(in the rows, 128 means zero)
Each row of A is roughly a mix of the hidden directions of one of a few groups.
A:
[[158 107 128 134 119 151 116 148 109 144 114 102 116 177 166  88 125]
 [ 92 123 138 113 145 141 107 133  72 119 151 130 129  97 145 145 170]
 [154 151 124 129 151 177 147 126 148 120 107 123 111 167 141  81 121]
 [116 162 144  83 126 171 113 158 124 135 122 171 124 102 123 108 123]
 [ 97 143 155 158 144 121 159 104 165 110 167 136 136 105 102 149 133]
 [154 154 130 100 137 100 141 117  99  84  87 114 104 101 144 127 117]
 [123 139 173 147 179 109 141 124  98  97 134 144 106 106 128 157 120]
 [105  90 123 148  99  91 161 109 140 123 143  98 140 113 122 169 143]
 [138 135 101 138 113  79  71 103  99 126 112 113 145 119 127 128 152]
 [110 140 190 172 152 131 139 125 124 108 173 122 122 123 137 128 139]
 [115 107 119 112 118  88  78 142  84 147 141 141 140 101 127 157 129]
 [129 174 121  94 127 168 103 130 119 122  94 149 125 117 130  86 148]
 [106 107 137 101 160 158 146 153  92 120 171 125 119 115 149 160 137]
 [119  91 148 156 130  82 135 133 116 128 169 116 133 119 126 180 119]
 [168 154 129 151 141 152 117 124 109  98  94 101 125 166 141 132 162]
 [137  82  95 144 101  77 131 114 146 151 137 101 138 144 127 135 106]
 [139 126 109 128  78 151 148 120 152 128  76 102 132 150 133 107 155]
 [118 121 144  86 145 144 156 146  92 119  89 153  93 101 144 126 114]
 [170 185 152 141 142 118 106 139 149 103 155 130 139 134 112 142 105]
 [109 130 171 120 138 139 157 155 151 132 177 153 122 108 120 139  91]
 [156 117  90 121  88 150 121 137 152 152 105 105 141 171 135 101 131]
 [129 111  98 141  82 116 119 109 163 156 120 106 142 150 131  80 128]
 [108 122 135 100 128 126 100 147  70 121 137 133 132  92 139 164 159]
 [148 178 165 123 148 147 140 132 107  76 110 119 113 115 139 138 146]
 [132 171 167 157 158 146 128 132 161 122 136 168 128 132  95 135 113]
 [131 140 130 139 129  53 123  92 118 103 119 119 124  92 123 134 115]
 [135 129 151 112 109  93 140 149 111 101 156 107 133  94 132 184 120]
 [152 130 112  97 154 173 138 142 105 124  83 133 102 153 149 105 124]
 [139 133 104 133  99  85  85 102 119 137 102 112 134 127 139  78 130]
 [121 169 115  87 118 169 108 131 130 130  94 155 129 111 122  90 146]
 [152 153 164 150 179 148 124 151 122 111 160 140 123 149 123 159 113]
 [124  89 128 124 139 115 113 152  76 134 137 129 129 124 133 191 140]
 [114  92 134 138 116  77 106 136  97 139 150 128 139 106 124 179 128]
 [130 111 101 136 143 110 181  96 173 120 147 104 121 138 126 117  97]
 [109 101 141 132 157 124 140 143 102 125 147 145 127 114 115 202 134]
 [114 109 105 108 118 179 157 123 131 139  88 124 114 144 145  88 149]
 [110 150 147  90 116 131 102 152 126 148 133 174 126  91 121  97 101]
 [127 147 153  90 131 133 137 158  98  97 148 129 126  89 133 177 132]
 [112 159 142  84 113 149 103 151 126 142 127 168 128  93 124  93 115]
 [138 142 117  76 102 162 147 141 119 115  79 121 114 117 147 102 137]
 [153 122 122 104 139 156 177 141 116  93 127  87 113 143 157 150 132]
 [115 127 153 159 173 103 168  99 146 109 157 129 109 119 125 125 100]
 [157 161 136 101 126 108  74 151  82 114 114 135 128 109 137 137 124]
 [117 112 130  98 117 197 161 163 142 147 125 138 120 146 138 116 129]
 [152 150 112 118 102 152 104 133 148 147  89 134 130 155 131  71 122]
 [133 148 111  86 118 151  89 143 106 145  88 155 124 121 134  88 128]
 [123 138 134 163 134 154 170 104 185 119 146 112 131 154 120 104 133]
 [130 133 131 152 148 135 178 108 184 116 164 112 127 146 120 120 107]
 [130 159 169 135 166 134 159 135 143 100 139 155 116 111 106 163 106]
 [113 140 165 137 170  91 125 117  95 105 141 149 109  89 127 144 114]
 [112 117  89 127  76 109 115 100 158 151 115 113 149 125 121  92 142]
 [127 129 121  96 124 165  96 162  98 151  87 167 128 128 120 142 142]
 [122 184 166 113 155 167 124 141 134 110 144 159 121 110 123 107 123]
 [121  93 120  96 138 178 140 159  88 138 127 119 114 144 162 129 142]
 [140 118  94 116  68 147 108 139 139 149 112 101 152 152 135 117 157]
 [161 116  90 115  98 119  98 134 123 153  78 124 129 156 135 100 118]
 [108 119 104 126 128 166 125 111 137 157  88 148 121 146 130  71 145]
 [111  90 138 150 143 103 152 129 116 121 172 110 131 122 128 187 131]
 [124 136 160 100 143 108 116 154  83 119 118 159 111  86 129 156 110]
 [128 104 123 105 118 167 104 162  81 152  97 137 121 145 151 123 149]
 [111 105 144 145 154 180 151 150 151 155 160 151 125 159 122 131 118]
 [132 148 134 130 144 188 179 129 164 104 137 116 125 150 126 132 142]
 [119 174 168 111 144 150 148 140 146 100 172 139 125  97 125 125 115]
 [160 119  92  75 122 152 123 157 100 126 125  99 123 145 161 125 122]
 [149 127  96 156 140 142 154  93 151 110  98  94 127 169 129 120 151]
 [133 146 107 114  95 106  86 111 126 142 101 127 133 119 136  66 128]
 [148 136 103  92 109 159  93 147  99 138 102 118 127 145 155  91 142]
 [143 158 103 105 129 179 127 122 140 125  84 132 123 147 132  83 143]
 [101 110 160 134 137  89 123 139 111 133 172 147 129  92 119 167 109]
 [ 98 128 137 109 142  99 111 124  85 121 117 159 123  75 117 160 138]
 [104 118 137 145  99  69 123 106 144 133 170 114 141  96 126 116 115]
 [167 128 107 118  95 137  88 149 115 148  93 115 132 164 145  99 128]
 [115 126 148 127 103  99 134 137 120 118 111 143 137  90 101 194 141]
 [134 143 136 105 159 194 162 146 133 113 142 123 111 147 149 107 126]
 [148 168 116 113 111 182 130 130 150 116  93 120 132 150 130  95 153]
 [139 130 105 128  73 114 107 122 166 157 112 122 144 141 122  81 116]
 [143 171 136 127 121 176 149 132 176 121  98 146 129 145 106 109 128]
 [100 111 139 136 113  75 114 126 123 136 161 138 144  88 109 169 123]
 [ 94  74 109 128 106 167 148 138 135 163 140 120 136 149 137 128 155]
 [120 160 123 110 129 161 152 116 175 130 121 146 121 125 119  70 110]
 [120 152 159 137 141 163 179 130 178 110 158 133 126 128 115 128 117]
 [147 165 132  91 136 169  98 169 112 128 115 162 133 125 115 151 130]
 [135 114 167 161 162 113 150 137 114 109 173 110 117 138 140 165 114]
 [135 154 164 145 175 137 116 134  86  96 126 139 117 122 128 165 149]
 [137 126  89  96 101 154 101 133 104 140  82 119 131 139 145 102 158]
 [151 169 149 120 132 153 179 126 162  87 120 111 114 129 132 114 117]
 [118 131 165 136 154 151 161 148 162 137 160 162 118 130 112 132  88]
 [139 147 161 168 155 117 151 122 158 104 176 117 132 137 116 154 111]
 [128 130 108 102  90 116  65 143 106 159 120 138 144 119 134 100 132]
 [123 118 163 150 118  75 117 140 138 146 144 157 131 108 105 153  88]
 [121 134 140 164 137 119 164 101 188 126 156 125 129 137 112 105 102]
 [132 135  95 153 136  90  87  81 119 132  98 124 133 135 123  95 143]
 [123 146 175 128 141 140 152 153 159 132 159 160 117 117 116 120  82]
 [102  84 124 122 132  84 113 131  88 141 161 127 130 100 136 161 124]
 [141 166 163  95 150 154 136 155 106 105 103 157 103 107 133 127 112]
 [138 122 114 160 141 126 144 102 175 143 139 120 125 166 127  79  99]
 [120 126 123 140 132 180 124 142 168 166 145 154 138 164 114 100 122]
 [ 99 113 131 162 143  78 147  89 140 116 161 119 134 104 113 151 130]
 [146 119 141 143 139 104 179 128 151 106 122 123 120 128 108 187 103]
 [ 88 101 152 136 153 119 186 106 128 121 118 143  98 102 130 122 116]
 [106 124 169 140 132 120 174 135 163 123 169 140 124 107 113 148  98]
 [134 104 124 154 157 129 189 108 150 107 142  96 115 153 135 144 119]
 [137 164 114 100 116 163 118 125 146 132  98 137 123 133 134  61 126]
 [134 164 167 155 170 149 139 132 158 119 141 164 120 137 103 131 105]
 [146 156 102 124 120  86  79 100 114 124  89 131 132 116 123  99 130]
 [105  78  94 135 110 152 164 115 157 159 110 122 128 154 125 114 138]
 [151 128  98 122  84 137 118 125 156 148  99 109 136 158 136  77 124]
 [131 163 132 109 151 183 154 128 159 121 116 146 113 137 127  84 117]
 [ 97  81  95 112 102  85 114 120 114 156 140 129 141 101 123 145 128]
 [138 121 102 100  98  92  82 130  86 137  89 128 132 109 135 129 136]
 [134 164 168 150 160 172 138 145 157 122 147 158 126 145 108 133 119]
 [136 157 136  95 122 186 140 146 109 102  99 117 119 129 148 119 163]
 [128 136 139  88 168 170 128 164  91 122 129 157 112 119 135 152 123]
 [113 106  94 115  95 169 135 121 131 144 100 107 134 147 143  98 169]
 [106 120 139 104 123 116 114 146  80 116 143 128 134  87 134 179 154]
 [152 172 162 151 123 103  71 136 115 126 106 153 132 123 114 121 124]
 [129 109  87 138 129 164 109 122 147 167 118 132 137 176 127  90 137]
 [136  88  91 138 113 107 140 110 147 144 153  84 133 157 149 101 113]
 [142 155 153 101 145 139 167 148 141  92 171 115 120 111 136 148 100]
 [121 146 166 163 156 122 160 113 154 100 181 114 124 125 128 129 117]
 [ 86  79 126 130 118 143 163 121 115 130 156  96 127 123 154 133 162]
 [ 93  88 130 159 133  73 132  97 110 129 143 119 129 104 126 152 139]
 [121 109 126 175 159 121 168  93 167 128 148 116 121 155 122 114 113]
 [140 169 140 117 134 192 156 135 159 109 124 124 123 145 133  99 136]
 [118 135 158 154 155 132 188 114 156  97 143 124 118 121 114 161 125]
 [135 170 135  97 103 144  91 140 127 136 107 149 128 113 133  71 123]
 [119 120 136  98 176 163 167 145 108 109 162 127 108 122 147 148 118]
 [128 147 175 162 160 127 152 131 152 108 173 135 126 127 113 154 110]
 [123 146 164 139 132  74 136 122 138 108 155 138 127  87 110 153  98]
 [134 163 148 134 148 184 164 123 152 104 109 129 112 145 133  97 138]
 [162 146 155 152 126  89 104 124 107 106 146  91 121 138 159 101 114]
 [132 136  92 145 115 124 134  82 165 129 101 108 133 147 125  76 139]
 [ 89 119 149 133 152  87 128 108  95 118 128 152 116  78 120 150 132]
 [125 100  85 111  95  77 111 106 110 139  95 113 132 110 132 123 131]
 [140 161 127 114 129 166  87 139 119 142  91 156 125 141 130  80 136]
 [120 159 157 124 160 170 123 138 100 109  95 162 115 117 120 144 157]
 [129 111  91 105  90  77 103 113 102 131 105 106 136 104 137 128 137]
 [159 175 120 107 103 121  84 145 154 139 128 147 147 126 108 109 101]
 [135 168 163 125 178 166 139 141 121 104 117 162 109 125 118 138 123]
 [117 134 120 135 111 158 176 104 181 124 115 113 125 141 128  84 134]
 [132 108 112 117  84 128  84 143  93 154  88 123 136 137 142 116 156]
 [124 141 143 117 161 175 170 144 146 106 179 121 125 133 133 147 124]
 [151 119 103 147 115 123 141 111 175 146 120 110 129 168 129  82 100]
 [144 165 114 109 110 170 102 132 114 114  87 121 137 136 132 117 176]
 [144 130 144 188 151 100 154  99 152 105 129 111 127 149 113 154 127]
 [113 142 177 155 142 123 169 125 159 106 169 132 126 112 114 149 114]]

In each list below, two rows fit none of the groups, and each other row fits one group, some only roughly. Which are they? Name them in the order they come.
    J845: [158 124 131 158 158 133 158 118 159 124 141 109 112 173 139 100  93]
    J307: [154 113  81 135 103 127 135 106 151 136  85  99 132 166 131 104 134]
    J335: [118  88 108 127  98  70 115 126 121 145 160 109 145 111 129 154 117]
    J490: [ 99 114 155 107 137 127 131 159 106 133 166 155 129  91 121 176 121]
    J607: [133 112  94 125 114 154 103 121 112 149 100 110 128 161 153  78 154]
    J670: [121  95  98 153  92  89 106 106 147 166 113 123 143 143 119 104 124]
    J60: [127 167 142  78 143 174 126 155 114 118 115 161 116 105 129 118 125]
    J103: [128 130 127 181 147 134 161  93 178 123 129 120 130 160 109 120 133]
    J225: [137 115 125 100 154 181 118 167  92 145 109 152 113 150 141 135 129]
    J603: [116 136 139 134 157 159 179 126 170 112 174 129 129 131 112 150 119]

J60; J103
    J375: [149 133 145 104 114 185 161 167 143 130 112 128 113 153 144 111 112]
    J325: [142 154 104 106  91 161 122 125 152 130 103 111 135 142 139  72 142]
    J274: [158 128 105 139 109 155  97 133 131 147 104 109 136 179 143  88 143]
    J914: [156 184 139 130 133 132 145 114 175 104 112 132 122 131 114  95 102]
    J571: [111 123 108  90  84 155 131 141 118 120 144  95 148 111 144 142 172]
    J318: [111 128 142 107 119  94 103 147 105 128 174 138 142  83 123 166 120]
    J699: [128 170 161  99 142 164 103 160 100 121 119 165 119 107 130 122 132]
    J293: [141 143 126 133 140 166 164 117 165 116 144 103 118 158 145  79 117]
    J245: [147 143 121 110 106 112  68 145  93 141  83 150 134 119 122 130 135]
    J376: [119 106 114 111  84  78  96 137 112 145 154 116 150 100 129 150 124]
    J211: [109 138 161 133 123 105 162 128 149 105 163 131 134  88 108 173 120]
    J916: [146 166 136 137 133 158 119 125 150 131  70 161 120 147 110  95 127]
    J740: [131 122  99 114  87 156 116 127 136 146 117 100 138 152 152  74 149]
    J412: [144 109  92 133  77  93 121 108 147 140 112  90 141 142 137 101 127]
    J950: [142 111 114 113 110 103  89 150  80 128 140 107 144 122 140 175 144]

J375; J274
    J363: [126 131 134 138 179 195 136 142 122 130 133 148 120 162 127 138 145]
    J573: [129 150 153 179 178 152 139 110 154 120 145 140 122 158 116 115 128]
    J349: [120 127 148 165 149 166 165 126 178 137 145 143 126 159 109 125 120]
    J126: [145 167 155 100 143 135 107 161 107 116 112 168 122 105 112 158 111]
    J205: [126 131 156 147 186 122 142 129 111 111 127 160 112 121 109 178 117]
    J338: [133 140 110 108 123 119  74 137 125 165 105 172 132 123 113  97 103]
    J782: [118 134 160 132 156 169 194 127 146 104 123 131 103 130 133 125 125]
    J393: [129 160 150 106 180 147 146 143 128 107 147 162 114 107 114 153 101]
    J657: [122 146 146 160 131  60 121  92 136 108 138 126 130  96 114 129 116]
    J606: [101  77 116 163 143  90 124 104 102 140 131 124 131 126 122 166 148]
    J860: [104  87 125 146 142 116 156 112  99 112 135 103 125 121 137 179 163]
    J415: [119 153 148  82 128 124  96 150  85 123 124 154 119  83 139 117 121]
    J336: [159 159 150 114 170 108 105 144  91 105 119 150 110 115 129 147  98]
    J62: [117 134 130 130 115 127 159 110 183 136 156 120 126 127 130  71  97]

J363; J415
    J941: [109  77  98 125 107 107 125 117  90 134 127  93 135 123 149 149 163]
    J171: [127 136 154 144 170 115 139 129 106  96 150 133 124 112 117 192 134]
    J306: [134 106  92 137 138 102  98 108  83 127  87 120 131 134 128 158 160]
    J841: [136 168 146 139 158 181 138 123 145 117 102 148 113 149 125  88 135]
    J196: [131 102 109 161 124 101  89 118  97 133 145 100 149 147 133 160 163]
    J475: [127 146 171 153 180 142 148 136 144 117 161 155 116 133 114 143 101]
    J726: [146 160 107 124 113 170  94 135 159 148 119 138 147 160 117  88 136]
    J191: [149 120  98 153 112  77 126 106 166 130 142 106 150 140 105 153 109]
    J481: [109 113 133 128  90  79 136 126 161 143 162 130 145  97 108 144 100]
    J298: [ 98  93 116 135 130  69 111 110 105 141 145 136 136  96 117 160 128]
    J8: [145 150 121 134 105  66  80 109 114 124  99 128 136 106 120 117 125]
    J178: [128 135 134 169 127  85 153  87 173 116 145 110 130 128 117 109 108]

J171; J191
    J846: [ 99 109 151 121 159 167 173 147 141 134 171 147 116 125 128 141 112]
    J175: [141 161 164 107 161 153 110 163  89 106 148 143 118 116 140 147 127]
    J454: [115  84 128 125 103 110 126 147  90 132 135 108 137 117 137 186 154]
    J721: [145 168 133 108 125 152  89 144 114 132  75 166 125 126 116 111 135]
    J199: [132 105 111 133  85  66 105 127 142 153 137 126 148 116 111 145 104]
    J144: [106 118 150 142 162 141 180 118 140 106 182 108 118 124 140 135 125]
    J836: [111 146 158 151 151 136 179 112 174 108 160 134 124 118 110 133 116]
    J206: [124 145 169 149 186 144 155 130 140 113 153 155 110 128 117 137 103]
    J584: [137 151 148 155 195 150 155 108 127  95 124 133 105 144 129 126 130]
    J715: [164 151 120 108 117 159  96 148  97 124  82 121 124 151 148 107 147]
    J214: [129 157 151 143 138  76  99 120 140 128 146 160 134  99 100 134  94]

J846; J454
    J223: [156 177 147  89 121 175 139 159 132 103 108 133 120 124 134 122 125]
    J993: [143 123 148 118 128 183 164 171 138 121 151 115 127 155 138 160 127]
    J931: [129 129 112 128 126  83  64 128 114 158 133 159 144 116 107 132 110]
    J122: [157 150 124 144 130  73 100 106 134 128  86 145 123 125 110 110  96]
    J797: [149 171 121 130 113  95 105  97 140 110 111 111 128 119 135  71 120]
    J151: [149 150 114  96 106 110  80 137 114 144  92 148 126 117 131  88 107]
    J760: [130 134 108 129  98 157 102 120 126 145  75 129 133 148 133  83 163]
    J99: [135 114  96 139  95 121  97 117 145 165 109 121 139 157 132  74 125]
    J108: [ 91  84 119 139 119 103 141 112 115 128 172  98 140 110 138 157 153]
    J704: [112 101 127 157 131  63 122 105 117 128 137 129 136 106 109 173 127]
    J289: [125 121 142 141 160 168 179 141 149 116 142 135 123 145 112 178 130]
    J774: [134 101 104 118 106 181 126 151 131 161 102 125 130 171 140 108 143]
    J873: [142 141 113 122 155  99  75 117  82 131  88 153 120 120 126 122 126]
    J995: [ 87 103 131 125 127  79 122 117 115 138 164 141 134  81 119 151 120]
    J100: [112 134 108  87 116 132  79 132  86 143 111 143 129 102 143  97 146]

J797; J151
    J732: [ 94 103 136 151 147  99 160 103 136 118 185 110 129 108 129 146 127]
    J754: [113 131 118 109  92  70  94 115 112 134 114 137 138  80 119 126 127]
    J911: [135 138 127 151 159  80 143  92 157 122 127 141 114 121 112 107  81]
    J858: [158 137 111 151 111 121 145 111 182 126 144  92 139 163 128  99 110]
    J279: [145 103 112 123 116  91 116 122  76 117  81 103 118 125 149 146 143]
    J422: [106 124 171 145 135 103 135 137 117 114 183 126 133  98 125 171 128]
    J752: [107 120 155 126 161 191 156 156 122 129 153 146 119 138 131 151 141]
    J532: [149 138 125 137 130 176 173 132 178 124 112 123 124 168 118 121 121]
    J492: [125 111 102  93  86 154 129 136 121 147  89 117 122 135 152  82 140]
    J165: [116 110 102 114  88  76  87 118 115 154 126 126 142 102 130 109 123]
    J663: [142 175 151 122 138 183 145 138 147 111  91 150 117 138 119 111 135]

J279; J492
    J720: [135 144 119  97 131 153  70 150  88 146 111 150 127 129 142  97 137]
    J669: [154 113 118 182 152  87 121  97 121 120 104 110 125 160 122 147 131]
    J734: [112 114 151 172 140 108 150 118 162 129 185 122 138 132 113 153 116]
    J686: [116 103  94 106 111  86 156 106 150 127 164  98 133 106 135 122 102]
    J840: [112 128 145 173 130  87 156  89 163 112 161 109 132 117 118 126 123]
    J805: [130  78  85 130 134 122 116 116  91 143 122  95 125 157 158 122 147]
    J207: [113 111 150 158 127 103 168 118 163 121 183 108 133 122 124 145 110]
    J374: [ 84 115 144 116 157 113 147 119  97 112 147 144 118  79 126 162 138]
    J892: [106 121 105  88 101 146 129 123 119 144  75 144 118 108 135  85 141]
    J943: [130 149 163 134 146 127 177 133 161  98 163 129 123 112 114 158 102]
    J714: [113 106 145 154 178 149 122 137  88 131 130 149 120 142 125 172 153]

J686; J714
    J876: [103  80 101 132 119  80 105 107  90 148 118 123 131 111 134 139 142]
    J432: [149 153 146 150 157 123 175 113 154  83 135 111 121 131 116 162 120]
    J996: [ 99 107 150 158 159 145 187 111 155 121 158 125 114 134 128 127 123]
    J76: [125 144 150  98 151 134 115 156  81 108 136 147 123  94 129 175 135]
    J381: [150  89  95 122 122  80 124 133 116 132 153  96 137 136 135 169 106]
    J513: [119 120 127 125 138 121 198 104 139  88 116 103 114 110 130 157 135]
    J369: [145 121  99 147  89 107 116 101 139 129 115  80 140 152 145  91 146]
    J433: [115 121 117 154 127 144 160  93 167 127 147  97 129 151 140  79 138]
    J878: [148 166 135  99 121 136  73 158  94 126 106 153 136 114 121 142 137]
    J690: [141 166 147 109 159 176 139 159 143 112 160 147 130 131 115 156 117]
    J25: [129 118 106 108 125 148  96 133  72 130  87 121 124 134 151 122 170]

J432; J513
    J517: [144 160 156 166 176 147 138 124 158 112 162 136 126 153 115 130 113]
    J684: [127 138 107 152 102 138 146  91 163 116 118  88 140 147 132  94 163]
    J268: [118 123  87  82 100 131  95 127 108 151 105 130 132 114 144  85 138]
    J877: [ 97 104 120  88 150 131 141 137  84 119 142 135 120  90 137 170 142]
    J81: [120 106  97 110 102 131 121 116  88 123  85 100 127 123 150 126 175]
    J143: [112 125 161 112 154 149 173 151 125 107 164 135 116 107 129 171 118]
    J36: [143 131 127 100 113 101  84 143  66 119 117 113 125 108 156 130 137]
    J722: [118 119 154 162 170 111 141 121 105 104 160 122 125 122 125 182 140]
    J453: [145 180 116  94 131 162 127 122 133 105  85 135 119 123 131  90 137]
    J392: [122  89  98 119  92 101 105 119  98 153  80 121 127 127 141 111 142]
    J585: [102 142 149 113 170 128 148 127 114 101 166 146 122  86 120 166 126]
    J997: [ 85 132 152 124 148 123 148 126 141 126 155 168 129  84  99 159 119]
    J631: [117 165 134  86 137 153 104 137 115 132 115 165 118 100 132  80 121]
    J310: [143 134 109  96 112 195 123 158 131 142 108 126 130 158 141 107 143]

J143; J453
    J747: [107  76  89 153 118 101 103 108 124 166 142 119 146 145 125 131 142]
    J634: [123 122 113  72  99 122 115 149 112 150  91 157 120  98 129 111 105]
    J790: [122  87  79 133 100 141 138 116 157 159 128 104 142 162 133 105 138]
    J168: [128 121 151  97 120 145 164 156  95  97 129 106 116 107 151 169 143]
    J930: [105 111 143 149 134  78 122 122 122 132 147 149 138  98 100 182 122]
    J541: [129 177 146 128 140 171 157 120 174 111 123 143 122 130 114  95 123]
    J955: [136 171 145 101 112 165 144 151 140  92 152 111 142 111 126 160 151]
    J637: [141 116 112  89  74 139  96 167 120 161 118 127 138 134 142 109 119]
    J865: [121 127 103 129  98  69  79 106 116 139 122 128 149 101 116 129 137]
    J733: [131 153 158 111 173 147 156 144 121  94 171 130 114 111 135 153 111]
    J443: [115 129 158 157 175 122 135 129 122 114 176 141 129 121 114 178 127]
    J610: [117 105 108 121 103 124  89 130  81 143  87 129 137 124 133 141 173]
    J825: [110 147 163 167 164 122 152 106 163 121 139 161 121 120  98 130 110]
    J316: [113 128 150 116 106  88  83 148 105 150 134 162 135  89 116 138 112]

J955; J443
